Each row of Z is roughly a mix of the hidden directions of one of a few groups; one row fits no group.
Z:
[[ -7  24  17 -38 -45 -19  -7 -19 -57  -9 -22]
 [ 31  28 -12  19  21  18  35 -15 -16 -50  42]
 [-13  43  17   2   1  10 -51 -52  -4  19  31]
 [-20 -36  -7 -10  19 -14 -42  29  18  28 -54]
 [ 29  39 -33  -6  40  24  12 -43  33  14   8]
 [-29 -11  21  59  15  -4 -60  -1  11  10  11]
 [  1  17   7  45  27  32 -46 -37  39   2   3]
 [-19  32  13  51  -8   8 -43 -51 -10 -11 -10]
 [ 28  46 -20 -13 -23 -53  -9 -40  23   4   4]
 [ -4 -20  30  10 -22  -1  17   4 -62 -48  26]
 [-46  -4 -25  31  10  -9 -44 -18  27  38 -26]
 [ 18  39  -8 -38  30   0 -15 -43  13 -37  34]
 [-24 -22   7  -2 -16  27 -54  -4  -6  45 -44]
 [ 29  23 -13 -60 -27 -21  35 -20 -21  19 -15]
 [ 24 -44  -3  56   7  36  38  -2 -10 -21   6]
 [-39 -34  -3  -2 -18 -16 -69  11   3  18 -22]
 [-21 -28 -11  43  28  26  12 -35 -40 -35 -11]
 [ 20 -11   1 -45  -6   4  55  26 -52 -10   0]
 [ 28  30 -10 -12 -15  11  70   2 -15 -39   1]
 [ 35  50  11  25 -12 -43   7 -37  13 -28  12]
 [ 33  16  26 -18 -30  49   4 -21   5  -1 -54]
 [ 14  -6  24  15 -48 -53   3  40  32  -3 -14]
 [-17 -33  -1  -9 -24  -4  31  19 -61 -40  14]
 [-31 -18 -24 -33 -35 -19   2  14 -64 -11  -8]
 [ 37  17   7  57  -5 -41   9 -32  28  -9  19]
 [ 13  55 -23 -18 -10 -14  22 -13 -54 -33  10]
 [-32  -4   2 -18   1 -18 -81   0   6  24 -12]
 [-16   9  18 -13  23  75 -29   5   3  18 -28]
 [-40  -3 -61 -30  13   7 -19   8 -43  13  -4]
 [-37 -34   8  44   4   2 -35  -1  34  37 -26]
 [ 30  18   3  -2 -26   9  64   9  21  23 -44]
 [-50 -52   3 -14 -26 -10  -7  40 -32   3 -13]
 [ -6  11 -22 -23 -27 -67  -6  17 -16 -46  -3]
 [ 34  33   3   4   2  19  72 -10  -5 -30  11]
 [ -4 -14  23   5 -19  28  33 -44 -53 -33  14]
 [  5  -1 -17   9 -47  -2  55  42 -25 -25 -18]
 [ 12  53 -34 -44 -30  22  35  -4  12   4  -6]
 [  1 -18  31  32  16  21  -4  36  66  16  -8]
 [-31 -31  30  59  -7  10 -28  38  -2  17  -8]
 [-27 -35 -53 -29  15  -2  31  -2 -47  -7   3]
 [-31 -38  -3 -44  20  42  11  38 -27   2 -10]
 [ 32  44  31   1 -16   0 -26 -13  50  25 -29]
 [ 14 -17  59  18 -22  43  15 -12  23  27  28]
 [-18 -46  45  19 -23 -12 -10  51 -13 -11 -21]
 [ 37  37  10  10  13  34  55 -39   2   3  13]
 [ -2  55 -17 -42 -15 -20   2  13  19 -53   5]
 [ 39   7  27  22  -9  41  54  -9 -35 -14   0]
 [-23 -33 -11  37  -8 -22  30  -5 -41 -53   2]
 [  0  18   4  -1   5  53  33 -45 -50  11   9]
 [ 37  32  25  22   5   8  14 -29  24 -58  20]
 [ 14  -2  47  24 -18  39  22  41  34 -27  11]
 [  4 -34  -1  38   5  51  55  16 -18 -15   3]
 [-38 -56   0   6  14   7 -33  41  11  36  -2]
 [ 21  27  43  29 -16  25 -20  43  44  -9  -6]
 [-23 -21  13  53   8  39   2  48  27 -18  11]
 [ 10 -64  -4  22  45  12  33  13  12 -14  23]
 [  1 -13 -19 -55 -24 -31  -3 -11 -53  11 -29]
 [-13 -11 -32 -40  -3  30  52  48  13   7   0]
 [ 20 -35  -7  29  28  42  58   5  15   4  19]
 [-12  -4 -20 -39   0 -26 -16 -48 -46  24 -31]
 [  6   0 -43 -71  -6 -13  40  14  -4 -10  -3]
 [-34 -33   5 -14  -6  16 -18  32 -63 -10 -28]
 [ -3  13  33   0 -25 -31 -73 -17 -14  15 -12]
 [ 36  16  28  20  20  43 -13 -19  48  -4  34]
 [ 32  21  15  14   7  -2  37   1  19 -68  26]
 [  7  12  29  47 -11   0   0  24  37 -23  56]
 [ 16  -7 -25  18  68  47  18   9  22  -3  -2]
 [-13   4   5  12  14  91  -7   2   6  -8   1]
 [-11  69  17 -14  12  30 -24  -9  29 -30  13]
 [  0  -5 -14  11  -3 -12  52  13 -64 -40   4]
 [ 30  -8  47 -23 -34 -15  26  50 -27  -6  -6]
 [ -9  18   6  25  34 -36 -42  -3  42  12 -42]
 [-21 -14  26  13 -32 -24 -42  58   5  11 -28]
 [  7  -4  -8 -31 -54 -56  13   2 -29  -5 -30]
 [-27   6   8  -4   8   6 -68  -7   5  53 -24]
 [ 17  25  -1  26  28  10 -21   9  73  27  -1]
 [ 53  -8 -20   9  -3 -32  47 -42 -13 -21   7]
 [-22 -45  17   9  -7 -11  -9  53  34  24 -36]
 [ -9  16   6 -24 -17 -19 -13 -70 -44   6  18]
 [-38   6  -2 -41 -30  -1 -40 -14 -47  21 -23]
 [ 12  12 -17 -40 -11   2  44 -29 -30 -40  39]
 [ 42  25   4  35 -15 -48  -1 -50   2 -18   7]
 [ 31  55   0 -42  -3 -34  -2 -37  26  -7   2]
 [-23   4  -8 -13  11  40   6 -25 -45  52 -34]
 [-27 -64 -13  -9   1  -3 -49  14 -16  29 -16]
 [-10  12 -14 -11 -18 -83 -21   0  23  11   7]
 [ 12  30 -21 -35 -11 -47 -15 -55  24  13   5]
 [-14  12  12 -38 -26  11  -7  -1   8  78 -14]
 [-12 -39 -10 -35  16  12  22  31 -32  39 -40]
 [ 15 -17   2  71  -2 -28 -33 -17  33  -6  14]
 [ 15  38  18 -47 -25 -16 -40 -17   6  24 -38]
 [ 13   2  18  48  21  55  18 -34   9  -8  33]
 [-42 -33  -5  33  -1 -32 -38  41  29  -7   0]
 [-19 -28  -5  32  42  52  -1 -15 -11  35 -28]
 [ -9 -69   7   6  15  32  50   8 -17   2   3]
 [-12 -46  13  38  -8  18   7  41 -14 -53  10]
 [ 32 -19  15  37  17   2  48  19   1 -48  28]
 [ -6  11  -1 -21  -3  10 -45 -46 -19  59 -17]
 [-31 -14 -11  38  37  30 -20 -14 -10  56  14]
 [ 26   2   4  56  10  22  53   3  34  -4  24]
 [ 33  -8   7  27   4  48  37 -45 -29  21  -5]
 [-26   7  -7  -1  -8 -42 -45  10  44  40 -27]
 [ 20   0  14 -21 -28  -8  51   5 -48 -40  23]
 [-26 -36   8 -23   8  61  20  24 -32  -9 -24]
 [-35 -47 -14  24  15   7   8  61   2 -23  12]
 [ 33 -21  21  32  19  31  37   6  12 -38  40]
 [-11 -24 -41 -43   6 -44  10  41 -16  -8 -26]
 [ 35  17 -24   2   0 -57  19 -36 -35 -24  13]
 [ 12  30  24  42  17 -13   0  12  54 -44  14]
 [-52 -44  15 -12 -14  14 -13  15 -57  -7   1]
 [-20 -13  17  73   2  -5 -40 -15  28 -12  -7]
 [  9  -2   9  30  17 -16 -15  18  77  31  -5]
 [ 13 -15  -4   5 -41 -40  42  34 -20 -41  14]
 [-22 -17  30 -14 -30  -1 -10  -8 -74 -23  -3]
 [ -9 -10  25  60  23  54 -10  14  25 -15  -7]
 [ 12  -4  -7 -37 -16 -75   0 -16 -32  11 -14]
 [-28 -51 -18 -26  19 -24 -12  39  23  38   5]
 [ -8 -22 -51 -41 -18 -46   0  33  24  -2   0]
 [ 17 -18   5  27   9  56  55   3 -20 -30  11]
 [-26 -33  29  61  -3   8 -30  37 -16   4  -2]
 [ -7 -46  14  -8  59  33   1 -11   2  42  14]
 [ 36  50 -10 -39   2 -23  50 -11  21  -6   3]
 [-26 -36   8 -28 -36 -10  10  15 -61 -15 -22]
 [-25   4   2  38  26 -29  -9  49  50 -14  13]
 [-17 -11 -28 -17  21  39   0  23  58  38  16]
 [ 39 -30  -9 -18  39   1  22  46  27 -35  14]
 [ -2   4  12  -6  13  31 -31  -1  41  69 -17]
 [ 48  45  26  -7 -19 -12   2  20  32 -18  41]
 [-34 -22  15  -1 -14 -20 -69   9 -26  23 -22]
 [  5  20 -37 -45  10 -41  -6 -46  17  -9  29]
 [-13  -4  -2  39   3 -13   8  34  72 -23 -15]
 [-21 -20  18  52   2 -25 -13  52  20 -35  11]
 [-21 -39 -32  34  50  35  20  -2  11  25  -3]]
In each list below, three rows fit none of the groups, and each other row fits one group, some only roughly. Which are they? Name them in the order they come.
  * K_613: [  5  12  13 -57 -29 -15  16 -20 -59  -3  17]
  * K_338: [  7 -18 -13  30  22  24  52 -13 -11 -59  11]
  * K_346: [-18   3  -4 -28 -25 -71 -19  38   3  17 -10]
  * K_415: [-14 -18  21 -37 -32  19  31 -19 -56  22 -17]
  * K_83: [-21 -13  33  46  11  45 -45  21  -1   4 -22]
  * K_301: [17  1 12 72 13 -5 -4 44 35 -3  6]
  * K_472: [-40 -13  -4  30  29  30 -27  24  40  17  37]
  * K_443: [ 18  70   7 -14 -19 -34   9 -32   9  29   0]
  * K_657: [-12 -27 -48  -4  -4  -3  44   8 -46  11 -40]
  * K_564: [ 19 -42  39  19 -15   6  53  19 -10 -31  23]
 -> K_613; K_338; K_657
  * K_794: [-35 -23   6  51  -7 -23 -46   9  17  19 -35]
  * K_622: [ -2  12 -14 -20  -5 -24 -35   4  72  33  12]
  * K_35: [ 15  16 -20  -7  12 -16 -21  13  77  11  30]
  * K_582: [-24 -32  -1  30  33  -1 -31  53  30  23 -13]
  * K_153: [-17   8  35  33  -6  45 -25  29  43   4  32]
  * K_784: [ -7 -22  40  60   0  23   0  35  35 -12 -11]
  * K_931: [36 21 -5 24 25 26 18 11 52 -4 47]
  * K_541: [ 13 -32 -34 -57  17 -38   1 -24  -4  32   0]
  * K_274: [  2  -1 -37 -58 -13 -21  11 -34 -34  35   5]
  * K_432: [-18  37   3 -42  10  17 -34 -26  20  54   0]
  * K_900: [  6 -29  53  43 -10  44   3  25   9 -22  15]
  * K_612: [ 17   3 -25 -11  26   5  72 -35 -17 -10  21]
 -> K_784; K_900; K_612
  * K_508: [ -1   2 -51 -60   4  12  33 -31   8  18 -14]
  * K_810: [-22 -45 -41 -23  18  20  22  41 -25  -3 -28]
  * K_677: [ 23  52   6 -25  18  43  18 -43 -11 -27   5]
  * K_164: [ 15 -14 -24 -29 -21 -69 -24 -29 -14  13 -12]
  * K_148: [  2  17 -19 -44 -11 -10  -1 -27 -11  68 -25]
  * K_928: [  1 -14 -12  62  41  35  29 -11 -11 -23  16]
  * K_708: [ 16 -13 -39 -13  12  34  56  12  40  15  21]
  * K_365: [-13 -41  35  65  21  19   3  29   3   6   9]
  * K_905: [ 21  33 -15   7   5 -47 -22 -26  60  13  -4]
  * K_88: [ 12  21  -8 -42  15  58  21 -42 -27   6  -4]
  * K_635: [-29 -48  30  43   0 -10 -29  42 -19  -6 -11]
  * K_210: [ -2  38 -33 -47  -2   9 -22 -43 -31  22 -20]
  * K_660: [-10 -21 -44 -18   7 -20  16 -36 -56  24 -21]
  * K_138: [ 22 -35 -10  10   4   6  65  49  16  -1  12]
 -> K_905; K_660; K_138
  * K_797: [-14  25   2 -20 -13 -10 -60   5  12  43 -43]
  * K_343: [ 13 -30  -7  24 -23 -45  46 -38 -30  -8 -14]
  * K_255: [ 16 -54  40  28  12  40  36  19  -8   3   3]
  * K_179: [ 24  27  16  22   0 -33  -3 -27  38 -57  21]
  * K_498: [-14 -41 -13  -6   9  55  43  41 -12 -11  -2]
  * K_243: [ -2  48  -5 -20 -42 -31 -23 -46 -16   9  24]
  * K_314: [-24 -48  -2  38  -7  12  24  61  -3  -5 -13]
  * K_159: [ 26  31 -19 -29  11 -55   8 -30  -9 -36  26]
  * K_409: [ 41   1  11  24   3  19  49  37  36 -33   9]
  * K_318: [ 20  -6   0  19  18  31  64  24   1 -42  23]
  * K_760: [  5   2 -43 -11 -25 -65   4  20  31  19 -19]
  * K_286: [-16 -47  21  24  -2 -17 -34  55  33   2  -1]
  * K_977: [-36  11   5  -7 -27 -10 -50 -34  21  50 -13]
  * K_501: [-17  18  23  -6 -11 -55 -63 -11 -17   5 -15]
  * K_233: [  4 -18  28  57   5  13  -3  18  59  15  23]
 -> K_343; K_159; K_286
  * K_752: [ 46  39  -9 -16   4 -29  42 -42   3 -20  15]
  * K_496: [ 34  40   7  13  12   8  53  26  39 -20  22]
  * K_94: [-27 -12 -25 -50 -31  26   5  36 -24  27 -27]
  * K_165: [  8  20  30  50   2  24 -36 -47  32  -2 -11]
  * K_827: [ -3   3  51  16   8  69  -5  22  23 -17   3]
  * K_317: [ -3 -51  27  41   7  16  39  23 -39   9 -10]
  * K_815: [-23   0   0 -51 -38 -31 -54  -1 -21  10   6]
  * K_974: [ 25  54  -1 -31   9 -28 -15 -53   2  15  20]
  * K_169: [ 38  26   1   9   9   0  17  12  26 -74  12]
  * K_683: [  9 -17 -35  30  40  -7  34  10 -28 -44  31]
  * K_175: [ 35  41  31  29 -34 -28 -10   6  39 -15  18]
 -> K_496; K_815; K_169
  * K_771: [-19 -27  23  47  27  17 -16  39  44   5  22]
  * K_621: [ 15  37  42  29  13  44 -13  -5  42  28   5]
  * K_231: [-17 -49  14  36  14  48  20  17 -28  16 -25]
  * K_23: [  6  25 -28 -46 -19  -7 -12  -3 -52   1 -47]
  * K_903: [  9 -59  18  37   2   7  12  -6 -57  -1 -15]
  * K_119: [-19   8  13  27   9  34 -57  12  48  27 -11]
  * K_884: [ -2   7   2 -22 -15 -35 -49 -49 -42   5  21]
  * K_811: [-46 -22 -21 -22   1 -26 -39 -21 -43  28 -12]
  * K_614: [ -3   5 -58 -44   1 -31  10 -36 -16  24 -23]
  * K_802: [-25 -13   9   4  10  37 -66 -16 -15  40 -17]
 -> K_621; K_231; K_119
  * K_594: [  5 -72  -6  10  11 -27   1   8 -32 -41   2]
  * K_81: [-16 -19  25  54  -7  27 -13  33  38   8 -36]
  * K_840: [-15 -33  23  37  41  13 -39  30  22  19 -27]
  * K_405: [ 26  29 -28   1  22 -13  24 -60 -18 -15  36]
  * K_152: [  3  -4 -10 -51 -13 -35  21 -35 -54 -17   4]
  * K_631: [-27 -20  34   0 -39   6  10  62   0   0 -34]
  * K_192: [ 16  11  -5 -11 -22 -15  72  45  -2  19 -16]
  * K_395: [ -5  -9   8  53  -7 -42 -47   6  18 -39  13]
  * K_867: [-23 -28 -37 -21 -30 -44  21  12 -47 -12   8]
  * K_761: [-14   1 -10  35   9  67  21   5 -31 -37   8]
  * K_596: [  7  24  10 -33 -10  44  23 -53 -39   6  16]
 -> K_152; K_631; K_761
  * K_547: [ 12  33  -4 -60 -15   8  53  31   9  -4   9]
  * K_60: [-47 -15   4 -18  -4  11 -51  11  12  48 -29]
  * K_7: [-49 -28  25 -30 -32   0 -44  31   6   3 -15]
  * K_999: [  6 -13  19  65   9  42   2   4   2 -47  10]
  * K_765: [-41 -33  14  37  19  26 -43  36 -19  11  -1]
  * K_167: [ 13  18 -18 -60 -13  15  56 -11 -17 -21  17]
  * K_646: [ -5  57 -21 -52 -32 -27  -4  -8   7  23 -14]
  * K_429: [ 25  60 -10 -36  -2  19  42 -22   7 -27   4]
  * K_571: [  2   4 -24 -47 -21 -60  26  25  17 -23   6]
  * K_792: [ 14  50 -22 -62  -1 -16  28 -15  21  12   8]
  * K_751: [-41 -48   2 -24  -1  -8 -19  42 -28  34 -20]
 -> K_547; K_7; K_167
  * K_575: [ 16  14  -3 -13 -22 -61  -6  46  31 -28  18]
  * K_327: [ 15 -13  38   2  25  62  21  -4  39  14 -24]
  * K_557: [ 44  33 -26 -24 -15 -19  45 -41 -13 -19   1]
  * K_554: [ 34   5   6  32  -7 -23  13 -48 -21 -52  25]
  * K_271: [-23 -37  -5  32   5 -20   7  50  17 -50  16]
  * K_780: [-14 -12   6  31  33  17 -20  22  67  29  10]
  * K_847: [-16   6  10  28  41  -2 -56 -27  26  37  16]
  * K_412: [ 38  23 -17 -11  -3   0  46 -43 -47 -10  19]
  * K_837: [  9  19 -36 -29   8  14  60 -13 -43  -6  23]
  * K_426: [ -1 -20  29  53  -2   3   6  48  12 -37  33]
  * K_653: [  2 -15  10  42  12  57  23  51  18 -11  -3]
  * K_114: [  8  49   7   1  26  20 -53 -36  20  30  -4]
  * K_685: [ 14  -1 -12 -60  14  36  47  -9 -34   3  -6]
  * K_641: [ -8  26 -48 -27  -4 -14  22 -36 -24  -9  51]
 -> K_554; K_412; K_653
  * K_823: [-15 -21 -16 -30  -7   7  50  10 -61  20 -18]
  * K_697: [ 36  34  -5 -33   9  39  59  -9   0   8 -16]
  * K_684: [-20  23  -7 -16  11  26 -37 -24  19  64 -24]
  * K_359: [ 46  26  -2 -26  -2 -52  26 -14  20 -35  16]
  * K_242: [  4 -24 -24 -57  -5 -16  44  14 -40   8 -21]
  * K_994: [-17  44 -20  -7  11  22 -42 -47  13  39  -5]
  * K_402: [ 41  28  25  25   1  29  12   4  55 -36  -1]
  * K_926: [-30 -38 -12  -7 -29 -42   0  56  13  15 -19]
  * K_620: [-16   2  13 -18 -16 -34 -43 -42 -49  24 -17]
  * K_868: [ 39  31 -30 -27  -2  18  59 -26   4 -18   6]
  * K_724: [  0 -13  -5   9  22  51  10 -52 -51   8 -16]
  * K_142: [-11  37  18  -8  10 -25 -67  -9  23  34 -13]
 -> K_359; K_402; K_724
  * K_101: [ -5   4 -19 -52  -9   7  55  27 -13  41 -13]
  * K_463: [ 41  21  11  10 -16 -17  70  -7 -26 -15  18]
  * K_238: [-26   8 -36  -3 -14 -51 -17 -41 -25  27 -30]
  * K_713: [  5 -24  19  76  20   6 -30 -15 -26 -10  -2]
  * K_978: [ 33  10  13  20  -2  40  55   0   7 -51   1]
  * K_865: [  7 -10 -41 -20  19  -1  70  20 -16  -7  28]
  * K_276: [-52 -13 -26 -41 -17  12 -27  15 -33  29 -23]
  * K_633: [  1 -16 -10  57  34 -13 -12  43  44  -2  -6]
  * K_28: [-10 -27  46  49   0  -1 -21  47  31   2   8]
  * K_265: [-22  16 -18  15  36   5 -64 -10  14  46   1]
  * K_838: [-17  12  20 -48 -23  28 -25 -25 -11  39 -42]
  * K_863: [-10 -10  18   9 -41 -44 -12 -15 -22 -63   3]
  * K_680: [ 34  51  -2 -22   6  -4  13 -63 -11  12  18]
  * K_264: [ 22  21  -2 -16  19  58  45 -16 -12  30  28]
  * K_298: [-14 -38  17  37  20  56  18   4   6 -42  11]
 -> K_238; K_713; K_298
